In the rows, 128 means zero.
A state moves one step at a time under one of 8 hidden systems, and each row is a state written as 18 numbers. Each run below is a few steps of one system.
path 1, k27:
[[155 128 106 115  89 134 160  76 102 117 116 149 134 131 146 140 131 130]
 [ 99 129 163 124 141 160 147 119 121 134 119 150 106  90 135 158 125  94]
 [ 79 121 140 130 145 103 116 157 139 124 156 119 112 128 119  91 115 110]
 [152 131 118 127 134 120  85 141 152 148 120 105 123 175 128 109 126 150]
 [169 138 101 141 129 134 134 119 128 121 118 133 167 119 118 158 147 173]
 [126 122 130 127  89 129 172  93  97 114 123 143 141 104 145 141 115 121]
 [100 117 163 120 129 147 134 137 129 130 122 127  87 104 138 133 124  76]
 [ 97 130 122 125 164 108  99 157 154 128 152 122 106 141 111  93 139 115]]
path 2, k749, 8 rows:
[[123 143  55 191 131  97 139 124 140 164  74 161 132 103 204 149 160 189]
 [161 123 159 132  82 179 208 115 100 130 104 115  96  81 126 199 118 174]
 [ 98 145 148  86 124  83 201 138 135  92 155 179  98  60 123 121 142  70]
 [ 42 108 124 163 170 159 108 138 133 140 126 130  41 123 161 114 139  87]
 [135 141 120 138 148 108 130 183 172 160 134  94  58 151 108 121 133 216]
 [138 160  91 160 117  80 165 121 135 160  94 169 164  91 176 157 138 203]
 [131 110 167 140  78 172 190 112  93 122  97 129 121  64 149 187 115 116]
 [110 121 151  84 126 115 178 156 142  86 155 141  64  77 107 112 152  56]]
path 3, k708:
[[ 92 115 107 165 126  56 143 226 180 137 108 106  84  76 161  96 158 122]
 [190 122  60 139  83 103 180 140 152 127  83 122  69 113 173 138 177 174]
 [128 159  89 136 153 149 187  85 117 122 124 192  98  88 135 184 169 175]
 [ 33 138 127 166 147 113 156 104 109 151 133 177 103  94 168 131 109 137]
 [ 88 130 165 134 124  95 147 180 161 171 109 122  60  99 165 123 111 134]
 [146 126  82 143 136  98 149 183 170 122 115 118  72 104 136 122 182 152]
 [146 140  65 149 111 112 169 100 123 129 113 150 109 119 157 141 153 189]
 [101 155 137 140 140 129 179 107 116 143 122 179 122  79 147 172 125 157]]
path 4, k27, 8 rows:
[[134 136  91 138 112 113 127  81 112 141 116 153 144 152 162 126 122 158]
 [123 128 155 142 125 168 153 122 113 140 115 123 115 103 126 172 113 151]
 [ 98 122 135 130 113  92 157 155 136 120 134 129 112  94 135 111 128 116]
 [117 113 113 135 132 134 100 130 138 139 121 113  86 160 149 104 133 113]
 [142 148 115 127 158 131 126 136 145 134 138 135 116 138 107 141 144 175]
 [127 140 112 141 108 102 145 110 116 139 121 145 159 126 148 131 113 161]
 [127 111 146 142 102 157 148 124 113 132 109 114 113 108 143 153 116 124]
 [111 122 129 122 130 113 149 153 144 113 136 130  91 101 123 118 145 104]]
path 5, k208, 8 rows:
[[127 101  64 190 123 163 152 118  89  69 128 123 199  69 107 160 176 128]
 [174 130 154  49  59 121 189  67 100 105 139 149  97 142 136 123 104  96]
 [118 148 179 101 199 152  54 126 154 147 119 166 161 134 125 137 128  49]
 [ 83  98 118 154 129 124  94 135  96 104 187  72 164 173  74  77  91 154]
 [193 153  98 119  90  51 132 143 155 151 105 127 175 148 154 112 127 184]
 [150 129  93 160 132 157 159 111 108  95 102 165 187  53 130 186 176 118]
 [126 114 171  73  82 156 178  80  86  95 151 136 101 121 115 131  98  69]
 [121 141 181  84 170 125  53 140 158 151 130 140 136 168 127  98 109  56]]
path 6, k148, 8 rows:
[[ 92 173 108 112 214  71 113 163 178 116 168 183 131 112 100  98 170 117]
 [ 83 116  60 204 112 104 134 114 116 161  93 136 117 127 202 122 132 181]
 [153 153 139  92 153 119 160 169 185 149 119 141  27 117 128 145 160 149]
 [ 43 139  84 151 186 106 118 113 123 114 165 179 122 118 131  94 150 113]
 [108 125 122 159 114 118 117 137 143 185  96 107  67 159 184 116 105 179]
 [138 168 123 101 182  85 125 169 186 132 144 156 106 119 105 119 163 143]
 [ 80 132  64 181 138 107 136 109 113 133 119 162 140 110 168 125 143 157]
 [133 133 138 121 128 130 155 147 154 159 103 129  33 121 154 144 138 148]]
path 7, k878, 8 rows:
[[197 130 134  54  97  61 133 171 162  92 173  88 118 168  71  71 131 125]
 [193 143  88 130 144 133  59  92 128 124 108 145 236 170 124 138 149 129]
 [127 123 183 143  85 168 158 102  74 135 125 114 190 101 112 179  69 164]
 [ 94 142 184  79 107  83 155 121 128 130 137 173 127  93 155 109  97  52]
 [128  86 149 119 129 153  63 158 138 115 121  79 120 157 126  90 132  37]
 [181 131 135  95 118 106 109 147 138 119 166  81 147 184  66 103 109 177]
 [159 158 109 137 129  94 108 106 126 140 115 164 237 129 140 140 122 155]
 [121 106 169 149  81 160 159 114  87 123 102 119 176  74 143 170  96 101]]
path 8, k621:
[[105 154 149 134 153 108 104 126 137 175 138 139 139 159 133 128  90 188]
 [129 123 134 169 104 117 142 170 139 151  99  99 139  96 139 152 118 176]
 [155 140 108 123 140 107 148 164 162 117 110 148 114  83 132 141 178 117]
 [ 96 129  88 137 161 125 115 112 138 125 130 157  79 139 151 108 160 110]
 [103 133 150 116 138 145 127 120 128 149 146 119  65 162 122 120 101 155]
 [136 147 153 134 142 103 109 159 148 161 130 112 153 143 116 128 102 180]
 [150 125  96 167 115 115 139 157 137 131  97 115 151  99 143 149 150 167]
 [137 140 103 122 141 125 160 127 143 117 115 161  94  89 144 147 173 113]]
path 9, k729, 8 rows:
[[176 127 106 125 135 158 150 142 132 107 154  90  88 148  66 147 153 206]
 [131 164  96 134 128  72 143  99 116 124 138 181 221 114 130 127 129 164]
 [150 112 188 122  88 174 135 107 100 136  88 125 153 101 151 173  96  79]
 [ 94 125 159  91 166 141 124 153 144  94 169 129  85 112  84 104 143  58]
 [128 109  73 138 130 109  66 118 138 131 127 106 120 201 151  67 138 115]
 [186 130 115 136 112 149 141 132 128 133 128  86 127 153  93 156 127 224]
 [133 165 130 129 133  90 167 126 124 115 139 177 211  73 111 154 130 154]
 [127 111 166 119  96 154 131 104 107 125  93 145 153  95 170 148 117  36]]
path 10, k708, 8 rows:
[[193 116  81 108  59  94 173 112 112  93 156  88 121 173  99  99 123 200]
 [169 180 131 108 165 132 126  84 134 139 110 204 210 107 130 181 144 139]
 [ 50  86 152 180 118 177 128 110  74 114 126 118 157  83 138 140  99  74]
 [123 123 190  63 105 109 128 137 149 140 140 117  49 157 137  90  95  69]
 [157 130  96 141 188 142  61 174 180 137 125  98 104 168 101 118 174 149]
 [153 120  74 153  89 106 154 109  95 106 157 102 178 150  98 119 119 217]
 [156 166 162 101 114 108 158  94 116 133 113 192 212  90 141 169 112 118]
 [ 76  90 162 156 135 186 111 124 107 116 108 128 126  84 153 143 130  30]]
path 11, k208 (8 x 18):
[[111 127 210 118  74 142 162 102  99 176  90 137 114 108 182 162  60 115]
 [136 106 171 112 164 159  86 200 171 110 125  85 102 106  87 123 158  49]
 [ 68 109  61 148 129  88 106 113 121 113 166 120  99 180 145  48 129 127]
 [191 151 103 142 126 139 107 110 138 175  89 122 138 174 152 158 128 220]
 [124 152 127 134 149 128 198 149 132 104 143 158 138  44  92 178 156 164]
 [ 89 103 171 120  76 132 165 107 100 133 109 134  97  96 177 127  93  62]
 [150 109 156 103 160 165  61 157 162 130 117  94  85 167 114 111 145  63]
 [ 83 135  73 147 169  91  97 124 134 124 175 132 121 175 103  73 135 169]]
path 12, k148, 8 rows:
[[120 131 171 112 135 146  96 122 139 175 120 113  71 180 144 122  91 137]
 [116 158 138 124 166  78 100 165 158 138 151 140 174 130 101 108 120 148]
 [141 127  80 168  99  97 146 129 126 135  94 135 164 104 170 139 146 160]
 [151 129 125 114 134 158 169 135 142 113 113 137  68  93 126 163 168 123]
 [ 63 117 123 124 151 143 131 102 108 108 166 143  91 134 120 100 123  89]
 [113 120 149 132 126 118  82 134 136 168 125 100 112 182 149  99  91 136]
 [160 159 125 125 158  88 106 167 165 138 129 133 170 134 103 128 141 169]
 [137 138  81 156 113 110 165 110 118 118 110 162 164  87 154 154 155 155]]
path 13, k621 (8 x 18):
[[152 128 106 126 119 123  91  86 114 128 117 142 195 162 148 113 123 103]
 [120 104 143 139 102 180 153  98  85 107 128 117 137 105 117 159 115 118]
 [137 139 156  84 115  97 140 125 129 109 147 150 160 116 116 113 115  81]
 [117  96 119 146 114 144  88 115 110 118 118 102 153 149 141 108 120  82]
 [154 115 142 106 110 158 144 117 107  98 151 105 128 134  82 135 122 128]
 [153 139 125 113 118 110 117  99 122 127 129 150 187 140 134 125 118 117]
 [116 103 131 150 105 158 134 107  97 115 115 119 148 105 138 145 121 100]
 [134 126 150  93 116 121 145 126 127 101 147 133 129 115 106 118 128  87]]
path 14, k729:
[[105 151  86 118 197  89  79 146 167 122 168 150 122 165 108  75 162 118]
 [163  99  87 175  77 138 110 110 105 144  95  79 157 168 152 127 113 191]
 [167 163 161  96 126 122 194 143 137 115 144 149 140  77  80 178 129 175]
 [ 89 132 130 136 147 118 111 105 118 122 112 181 190  89 165 129 130  49]
 [126  86 159 107  97 176 119 121 115 119 122  83  56 153 137 113 114  69]
 [127 147 103 109 182 100  98 150 165 124 172 123  93 179  84  87 146 164]
 [153 125  79 178 101 107 114 123 117 142 106 109 196 148 148 132 120 202]
 [169 141 167 112  95 139 197 133 117 118 115 140 149  62 113 188 127 145]]
path 15, k749:
[[ 75 128 164 156 147 101 121 189 155 150 115 124 133  78 145 122 119  97]
 [137  95  91 164 102 124 134 167 142 127  97  85  83 117 155 119 157 134]
 [169 147  91 111 131 131 164 108 140 122 120 155  86 124 134 147 166 160]
 [ 89 144 135 135 147 142 165  98 107 126 148 167 123 101 124 153 119 151]
 [ 92 129 174 126 118 115 143 152 132 150 132 118  99 112 138 122  95 123]
 [129 126 122 142 135 109 125 171 160 134 104 122 109 100 146 128 152 116]
 [135 117  92 152 119 137 148 124 122 120 116 124 102 121 138 136 154 151]
 [134 145 135 109 126 129 160 107 127 132 134 151  98 123 126 146 126 152]]
path 16, k878 (8 x 18):
[[106 131 168 136 138 150 101 117 108 150 141 112 159 153 109 132  81 153]
 [113 136 151 127 107  71 137 152 137 142 129 129 159 115 141 108  98 131]
 [154 107 121 132 103 121 122 149 132 109 104 110 157 105 138 127 144  86]
 [162 123 142  96 110 151 141 105 114 101 141 122 127 137 101 137 128 112]
 [122 145 150 105 149 133 103  98 126 138 139 150 141 156 125 122 110 113]
 [106 122 148 146 127 124 100 145 127 144 127 104 154 136 128 117  99 132]
 [144 129 130 124  99  91 140 154 136 122 127 113 155 114 125 115 123 132]
 [161 126 120 118 113 133 129 117 123 112 115 137 157 117 134 138 145 100]]

Name the system that made each run.
path 17, 2 rows:
[[115  68 141 117  76 152 109 124 109 115 124  70  63 166 149  81 106  56]
 [162 152 106  99 179 117  98 155 177 133 160 115  73 189  80 105 157 185]]
 | k729
path 18 (2 x 18):
[[172  91  97 133  97 187 113  93  98 103 127  78 116 179 108 131 132 146]
 [168 169 149  79 135 112 177 127 149 119 124 181 128  86 117 166 151 119]]
 | k27
path 19 (2 x 18):
[[ 90 148 108 142 198 113 135 173 163 105 146 161 119  72 105 130 182 104]
 [ 75  99  69 175  99 115 143 107 106 134 124 117  80 145 176  96 127 153]]
 | k148
path 20 (2 x 18):
[[ 66 119 121 183 172 131  56 152 136 175 133  92 125 179 134  96 102 174]
 [200 138 114 137 100 107 144 162 148 143 122  82 151 144  99 147 126 236]]
 | k27
path 21 (2 x 18):
[[200 108 119 112  86 102 133 184 159 113 117  71 118 129 110 115 151 131]
 [146 137  59 127 138 124 133  76 118 103 120 182 145 125 152 130 176 111]]
 | k749
path 22, 2 rows:
[[119 105 172 132 121 148 106 162 126 134 149  67 121 149  94 118  91 142]
 [159 144  99 117 118  66 112 145 158 132 115 140 161 138 146 100 145 124]]
 | k749
path 23 (2 x 18):
[[136 153 136 144 192 129 138 207 177 128 135 122 117  76  74 165 173 170]
 [ 88 116  52 145  94  81 179  88  98  94 147 163 119 114 163  91 145 125]]
 | k148
path 24:
[[ 95 110 120 119  91  98 148 110 106 106 147 134 118 129 145  87 111  88]
 [148 114 168 103 128 163  87 129 133 131 124  99 114 159 116 123 112  87]]
 | k621
path 25:
[[193 131  57 121 118 125 140 104 131 100 127 134 131 146 117 127 176 161]
 [124 163 131 107 138 136 166  73 108 127 133 194 139 107 136 165 125 139]]
 | k208
path 26 (2 x 18):
[[ 38 124 201 134 146 113 117 169 135 154 147 116 107 107 127 103  76  92]
 [129  89 107 170 113 114  75 184 151 145 102  56 117 158 145  89 129 132]]
 | k208
path 27, 2 rows:
[[ 88 137 173 112 148 133 137 141 136 144 156 125  70 134 109 124 103 141]
 [131 135 135 136 134  92  96 166 154 156 130 100 143 156 124 103 108 163]]
 | k621
path 28 (2 x 18):
[[184  99  92 133  61 123 137 127 126 137 101  74  79 175 158 109 126 167]
 [152 167  96 115 182 129 141 131 164 129 114 185 104  98 131 164 192 136]]
 | k208
path 29 (2 x 18):
[[174 165 118 132 179 183 104  91 142 157  85 178 143 127 141 198 164 151]
 [100 116 145 139  99 128 181 121  80  94 180 107 166 103  73 132  92 166]]
 | k749
